grid =
[[  2.5   4.5  -4.4 -13.5  -8.6 -20.4 -10.4  -6.0  27.6 -13.6   7.3 -28.3
    7.9 -11.4   2.0]
 [  3.6  -2.5  -2.8   1.3 -15.9  17.6  -0.9  33.7  -0.5   7.5  -1.3   0.3
    7.2 -10.7   9.4]
 [ -3.4  -5.9 -14.9 -12.9 -13.2 -19.2  21.6  29.3 -36.9 -33.5  -2.9 -34.0
  -26.5  27.6  14.6]
 [ -2.8   7.3   9.9  -3.4  49.6  -9.5  -9.8   8.9  40.5   8.3  -0.3 -19.4
   -4.3 -10.7  17.9]
 [ -5.3  -6.5  27.7 -12.6  32.6  -2.3   5.5  -6.0   1.8 -14.7  13.2 -21.2
   32.3  27.2  37.1]
 [  2.4   1.4 -10.2 -26.1  26.2  14.7  -7.7  -3.2 -46.2  12.8  -3.4 -42.9
   50.7 -31.3  11.8]
 [ -1.1   8.6  -9.1 -15.2   1.5   5.8 -15.3 -23.0 -24.9   5.0   5.0  16.6
    4.2  23.6  20.4]
 [  1.3  -0.4  29.1  12.4 -28.5   8.6  -0.1 -26.2  29.3   8.4   0.8 -49.2
   10.7  19.6   7.1]
 [  3.4 -10.9 -10.8   0.8  -4.9 -18.4  27.7  15.3 -37.5 -12.8  -8.5  -8.7
  -25.2 -16.2  11.3]
 [ -3.7   0.7   6.4 -19.9  -4.7  -3.3  -1.8 -14.0  -9.0   6.8  -2.2 -10.3
   34.0  33.7  26.0]
 [ -2.0   7.2   8.2 -27.4  18.0  10.7  14.7  -7.8   2.6  11.0   4.4 -35.3
   32.8  21.4  -0.8]
 [  7.6 -21.1  11.1   3.9  -5.1  -7.0   6.4  12.3  -6.3  12.8 -15.0  30.4
  -25.1  -1.7   5.8]
 [  3.7   7.1   5.4 -24.0   1.0 -29.8  11.4  -5.2   5.8   0.7  -4.7 -61.0
   -6.7 -13.5 -21.7]]
The entry just right of the smallest entry: -6.7
The second largest entry?
A: 49.6
The entry just left of the largest entry is -42.9
The entry at the centre is -23.0
The entry just left of -4.9?
A: 0.8
The entry just right of -12.6?
A: 32.6
The fourth entry in reading order?
A: -13.5
The entry just left of 32.6?
A: -12.6
The entry just right of -21.2 -> 32.3
The entry just left of -19.9: 6.4
The entry just left of 17.6?
A: -15.9
The entry just left of -6.5: -5.3
The entry just left of the centre entry?
A: -15.3
The 3rd smallest entry?
A: -46.2
The entry just left of -0.9: 17.6
The entry just left of 1.4?
A: 2.4
The entry just right of the largest entry?
A: -31.3
The entry just left of 1.5 is -15.2

Questions about the array below. Rows and columns are numbered from 1.
1) Which number is the entry in the bottom-right corner?
2) Which number is the entry at row 2, column 1?
3) Which number is the top-left entry?
4) Which number is the entry just left of 134?
5) Which number is the entry just right of 517?
6) Which number is the entry in row 1 and column 3?
7) Which number is the top-right entry?
8) Which number is the entry just left of -131?
-226	-312	-355	151	517	-223	-239	607	62	-131	-57	30	-632	-105
16	-168	-356	7	134	-29	-355	259	512	-358	-261	9	-509	-262
-157	-352	-338	70	10	-9	-101	341	-17	-402	-212	7	-447	-25
70	-300	-421	-272	75	-18	-238	131	205	-344	-362	66	-491	-141
-159	-190	-290	-4	142	-40	-304	242	247	-324	-156	-51	-385	-197
1) -197
2) 16
3) -226
4) 7
5) -223
6) -355
7) -105
8) 62

[[ -0.7 -36.4 -34.6 -11.7]
 [ -2.2 -28.3 -26.2  -3.6]
 [ 11.6  16.7  13.0 -33.4]
 [ 14.5  11.2   7.6 -47.0]
 [ 19.2  26.1  20.1 -54.3]
 [ -1.2  35.2  33.4  18.4]
 [-18.5 -22.7 -17.1  54.9]
 [-13.6 -13.2  -9.4  42.8]
 [-10.8 -15.0 -11.6  32.2]
 [ 10.5   0.6  -1.5 -39.1]
 [-18.5 -10.0  -5.8  62.2]
 [ 10.9  -2.7  -4.7 -42.7]
 [  3.6  37.9  34.3   2.1]
 [-15.0 -26.6 -21.2  41.2]
 [ -6.9  25.5  25.6  37.3]
 [ -7.2  16.8  17.3  34.7]]
The largest entry in the last row?
Answer: 34.7
The entry directly below the largest entry: -42.7
The entry directly below 14.5?
Answer: 19.2
The bottom-left entry -> -7.2
The entry just left of 11.2 is 14.5
The entry just left of 25.6: 25.5
The entry directly above -5.8: -1.5
The entry directly above 33.4 is 20.1
The entry just left of 16.7 is 11.6
The entry directly above the smallest entry -> -47.0
The last entry in the row that holds the largest entry -> 62.2
The largest entry in the first row?
Answer: -0.7
The entry directly below -26.2?
Answer: 13.0
The entry directly above the largest entry?
Answer: -39.1
The minimum is -54.3
The top-right entry?
Answer: -11.7
The smallest entry in the first row: -36.4
The 3rd largest entry?
Answer: 42.8
The second entry on the main diagonal?
Answer: -28.3
The entry just right of 11.2?
Answer: 7.6
The 5th entry, reading row by row -> -2.2
The entry directly below the smallest entry is 18.4
The second-last entry, reading row by row is 17.3
The entry just left of the largest entry?
Answer: -5.8
The entry directly below 11.2?
Answer: 26.1
The entry just left of -10.0 is -18.5
The entry just right of 25.6: 37.3
The entry directly below 37.9: -26.6
The entry directly below 19.2 -> -1.2

Questions about the row below.
1) Which number is the entry just left of the smallest entry?
2) Which number is the entry just left of -1.0?
3) Which number is the entry just right of the smallest entry?
4) Which number is the median of all entries?
[ 31.6  63.1   5.7   6.8  -1.0 -26.4  18.4  -7.7  -6.9  -6.6  12.3   8.3
  -6.7]
1) -1.0
2) 6.8
3) 18.4
4) 5.7

Read these off the matrix that follows. Counting starts at 1.
1) Read off the entry just right of 16.0.
2) Read off the bottom-left entry.
3) Read off the top-right entry.
4) Read off the entry in the top-left corner.
5) Read off the entry at row 2, column 1.
6) Read off the entry at row 2, column 2.
7) Read off the entry directly above 21.9.
8) Read off the entry in row 3 and column 1.
[[ 23.1 -15.3 -12.0  -0.7  -6.7   3.0  17.7 -30.3 -16.2 -11.9  11.9]
 [ 21.3  -0.6  -3.5  -4.1   5.3   6.6   0.7  -9.9   1.7  -2.3  -3.7]
 [-27.9 -13.8  10.1 -20.2  -0.2   4.0 -16.0 -27.9   4.7   2.9 -19.3]
 [ -6.7   0.0  -1.7  -0.1  -4.5  -1.7  16.0  -8.2   7.5   0.1  -6.1]
 [  1.0  -1.6 -28.5 -15.2  17.0  34.8  17.8  -4.5  17.2 -13.2  52.7]
 [ -9.4 -21.2 -16.5   0.7  -2.3  -3.0  12.0  -2.4  -3.6  26.9 -14.1]
 [  8.2 -22.7  -2.1  -8.7   7.1   5.3 -14.5  -7.9   2.5   9.1 -31.7]
 [-17.8  17.5  -2.9   0.2   1.7  -0.8  12.1  -3.3  -9.0 -12.7  -8.5]
 [ 18.6  21.9   5.1  16.6 -36.4 -35.3 -15.2  29.7   8.1 -31.6 -13.0]
 [-31.7   4.7  -9.6 -16.7  28.0  22.9   8.0 -30.2   1.4  16.2  19.0]
 [  5.7  -6.6  13.5   9.0 -25.7  12.1   9.1 -12.6 -11.3 -23.8  31.4]
 [  3.0 -11.3  27.3 -27.6 -12.3 -15.0 -17.2 -14.5   6.7   0.0 -22.6]
 [-26.1 -12.8  35.1 -27.2  -3.5 -13.6 -22.1 -28.1  20.8  -9.3 -32.9]]
1) -8.2
2) -26.1
3) 11.9
4) 23.1
5) 21.3
6) -0.6
7) 17.5
8) -27.9

Read these off the row that follows.
1) Find the last entry.
2) Find the 1st entry from the left.
3) Find the third entry from the left.
array([ 11.30,  -8.47,  -0.16, -11.09])
1) -11.09
2) 11.30
3) -0.16

array([-13.4,  11.8,  -4.4, -64.2, -39.6,   8.9, -12.7, -14.1, -14.2,
       -28.6, -18.3,  14.4, -32.9,   9.3])
The entry just right of -32.9 is 9.3
The entry just left of -14.1 is -12.7
Find the entry just right of -14.2.
-28.6
Find the entry just right of -64.2.
-39.6
The entry just left of the smallest entry is -4.4

Questions about the matrix below. Rows and columns are numbered from 1.
1) The entry directly below 666?
2) The entry at row 1, column 3?
3) The top-left entry?
4) The top entry of the column that holds the smallest entry?
5) The entry just left of 602?
6) The entry just right of 517?
7) The entry in row 2 and column 1?
8) The top-right entry?
[[477 761 313 368 759 514]
 [517 682 311 320 666 464]
 [576 722 493 602 926 592]
 [811 327 377  79 164 284]]
1) 926
2) 313
3) 477
4) 368
5) 493
6) 682
7) 517
8) 514

Read these off the array that follows.
1) Give the 1st entry in reading order.
2) Give the 2nd largest entry.
3) Give the third largest entry.
4) Give the entry just left of 2.6.
5) Give the entry just left of 16.1.
((1.4, 16.6, -17.6, 5.6, 13.9, -14.6), (10.7, 2.6, 8.6, -17.5, 10.2, -23.8), (-7.8, -1.7, -10.1, 7.3, -29.7, -4.7), (-2.5, 7.4, -12.9, -11.9, 37.6, 9.8), (-2.4, -0.5, 1.1, 4.7, 54.6, 16.1), (-1.4, -14.7, 8.8, 10.7, 8.6, 8.2), (-31.7, 20.3, 3.4, -0.4, 9.3, -24.0))
1) 1.4
2) 37.6
3) 20.3
4) 10.7
5) 54.6
